In the rows, 128 means zero.
The rows of D fall into 3 groups, and each row is roughly a mix of its group's hidden directions.
D, 121 rows:
[[122 116 182 124 118 116 134 120 138 162 176]
 [135 139 130 115 150 130  92  80 159 146 164]
 [134 131 133 121 149 139  85  73 146 143 158]
 [185 148 147 113 154 123 122 142 114 108  93]
 [128 105 122 151  84 115 137 111 119 124  70]
 [ 88 120 142 104 137 159 166 109 137 123 169]
 [117 165 131 132 128 129 109 108 160 142 187]
 [123 150 108 149 112 123 167 176 115 115  93]
 [139 119 155 108 143 141 128 178 124 111  78]
 [143  93 112 148 109 130 102 148  91 125  82]
 [130 133 136 132 122 135 101  84 145 175 169]
 [123 101 118  84 109 140 141 150 113 148 177]
 [116 136 108 155 106 119 145 181 103 117  92]
 [131 121 127 149 125 131 128 183 113  80  98]
 [108 134 109 115 105 153 185  91 140 117 132]
 [160 150  94 144 137 139 115 140 116  98  77]
 [135 132 111 105 144 126 147 166 113  75  96]
 [154 141 107 118 152 122 115 133  84 100  82]
 [110 132 133 149 152 159 147 109 148 140 186]
 [146 111 100 118 134 117 143 181 102 123  88]
 [151 101 138 145 120 125  81 148 106 174 126]
 [125 141 170 111 136 110 128  93 144 144 179]
 [183 158 141 138 156 120 115 143 118 106  96]
 [132 121 143  99 152 144 159 155 126  86  89]
 [ 92  97 126  96 110 135 138 135 121 152 178]
 [ 91 143 131 130 139 146 107  83 136 151 171]
 [113 139 149 136 122 118 103 108 142 185 168]
 [124 110 128  92 123  96 131 128  91 123  73]
 [116 141 109 150 104 126 158 184 109 130  98]
 [151 119 155 146 106 136 138 156 145  94  78]
 [142 161 117 141 133 131 111 164 159 146 178]
 [140 143 110 146  97 132 167 163 111 141  85]
 [162 133 122 130 152 123 128 117 107 108  63]
 [162 172 129 153 145 110 103 125 107 102  96]
 [153 133 143 113 160 124 110  85 160 141 167]
 [135 161 133 107 126  93  84 133 130 137 174]
 [132 122 144 100 149 139 112  66 150 123 156]
 [100 104 116  89 100 133 146 124 124 152 175]
 [137 139 135 139 112 124  95  82 143 154 175]
 [ 95 131 130 119 107 126 125 139 138 146 198]
 [106 125 102 144  91 120 157 170 110 115  96]
 [147  98 113 163 102 112  96 153  97 147 108]
 [115 118  96  64 102 152 143 124 133 116 121]
 [105 140 131 137 120 123  94  81 127 151 176]
 [102 135 129  93 123 131 187 120 154 104 142]
 [162 123 126 163 141 136 116 131 103 117  69]
 [143 129 146 105 154 137  97  74 151 136 155]
 [119 131 129 141 117 133 123  66 145 158 168]
 [ 92 116 154 131 118 119 126 129 136 154 191]
 [126 127 139 110 153 127  83  85 153 135 165]
 [146 151 104 135 138 140 108 137 113  90  72]
 [121 123 107 117 144 123 138 186 102 108  89]
 [173 115 134 150 139 101  78 140 120 154 130]
 [ 99 126 167 116 127 116 131 129 157 145 185]
 [155 170 145 148 164  95 108 124 111 107 110]
 [126 148 103 150 100 124 159 169 113 125  85]
 [106 134 131 152 125 144 151  82 160 153 165]
 [114 140 105 153 103 125 149 173 103 115  87]
 [141 123 160 136 172 125  73 135 107 110 123]
 [175 129 103 165 114 118  97 103 120 150 107]
 [105 162 131 102 170 144 139 160 151 133 159]
 [ 85  94 143 141 113 133 136 127 139 160 175]
 [137 119 144 123 146 126 175 184 132 109 104]
 [120  80 155  85 104 148 145 123 119 154 136]
 [115 112 102  67  95 140 148 115 114 136 141]
 [122 102 127 141  98 119 158 100 120 124  70]
 [104 107 120 102 134 121 146 128 101 147  66]
 [118 159  94 148 107 116 162 165 128 113  95]
 [115 114 138  77 116 131 159  86 154 110 136]
 [145 123 132 145 153 127  71  97 132 152 160]
 [113 138 139 130 119 135 126  60 152 148 157]
 [146 109 146 109 140 116 135 173  99  95  91]
 [136 148 153 126 126 143 100  84 155 120 174]
 [134 128 151  99 156 131  86  85 152 135 150]
 [ 97 115 141 109 121 115 151 115 155 154 183]
 [108 144 134 109 131 162 187 106 144 130 151]
 [ 63 119 137 136 109 133 123 117 158 135 160]
 [119 103 119  80 102 132 160 116 135 157 162]
 [ 83 131 132 133  93 124 121 115 131 149 183]
 [151  96  94 111 119  98 131 121  83 141  99]
 [ 88 110 126  95 112 140 170 105 148 114 156]
 [134 106 135 122 110 104  99 145  97 166  84]
 [ 87 156 113 179 137 116  97 121 130 108 126]
 [115 100 142  69 111 142 139 142 123 142 166]
 [129 129 115 140  99 131 184 163 108 121  95]
 [107 126 104 142 148 150 152 181 118 100 103]
 [133 167  98 178 139 120 109 128 138 102 102]
 [105 142 183 136 114 141 143 112 170 115 106]
 [147 123 113 154 119 123 147 172 120  72 116]
 [155 123 117 132 147 120 128 115  89 115  66]
 [117 126 156  91 133 146 186 126 129  98 119]
 [129 133 151 133 137 140 131 195 140 102  99]
 [101 170 128 138 118 117 108 110 142  92 172]
 [163  92 109  94 142 127 128 133  87 126  95]
 [115 120 163  69 104 131 139 120 143 139 160]
 [126 137 135 114 161 121  88  83 155 118 161]
 [127 168 126 168 162 109  98 135 126  96 109]
 [137 141 159 108 171 146 117  98 150 139 168]
 [138 109 112 100  82 159 135 149 118 149 165]
 [ 99 114 118 103 111 123 149 127 141 156 188]
 [172 155 112 125 140 141 125 140 142  95  80]
 [102 131 111 106 124 130 144  78 163 117 165]
 [151 149 151 123 173 147 107  86 143 140 153]
 [ 97 122 146 129  79 130 128 102 135 158 169]
 [114  97 139  81 104 136 148 128 124 155 169]
 [178 140 107 147 156 122 139 130 128 114  79]
 [121 147  95 154 102 110 151 172 119 114  95]
 [167 141 122 161 120 123 112 158 104 148  83]
 [117 104  91 145 122 119 175 127  98 100 102]
 [144 164 115 180 130 134 114 129 160 106  99]
 [133 163 101 112 159 141 129 149 152 127 180]
 [ 91 150 153 124 156 138 134 116 149 152 178]
 [152 136 111 105 116 164 123 142 138  95  76]
 [136 139 109 146 106 115 162 171 112 114  83]
 [109 115 119 145  98 129 148 180  96 125  97]
 [162 148 128 118 162 121 121 131 118  94  74]
 [159 147 137 127 159 139 108  79 151 148 156]
 [117 140 111 145 105 118 146 183 108 118  87]
 [124 115 114 110 102  91 132 119 105 145  70]
 [102 161 114 111 124 129 123  71 154 145 151]
 [117 168 125 120 144 136  88 134 142 122 182]]
Here is one row of each group, with its name. Which group are the others in?
[114 132  77 105 151 119 127 104 102 153 163]
<124>
[127 139 130 116 152 123  82  85 158 135 163]
<10>
[159 147 119 132 133 136 117 122 115  98  63]
<49>

[ 79 125 152 121  97 134 115 125 143 139 177]
<49>
[126 170 139 154 169  94 110 117 134 100 109]
<49>
[151 144 116 161 133 109  70 148 116 140 104]
<10>
[167 110  96 116 118 125 110 121 120 185 113]
<124>
[106 114 156 110 115 120 124 112 109 111  64]
<124>
[145 122 122 112 132 148 135 167 130 100  68]
<124>
[152 122 101 131 118 128 167  76 150 148 149]
<124>
[ 88 126 127  95 128 129 161 108 160 113 168]
<10>
[144 142 142 141 157 119  95 173  92 116 153]
<49>
[ 95 136 108 118 110 155 159  93 150 148 163]
<10>
[ 96 134 140 184 148  99 114  98 120 130 114]
<49>
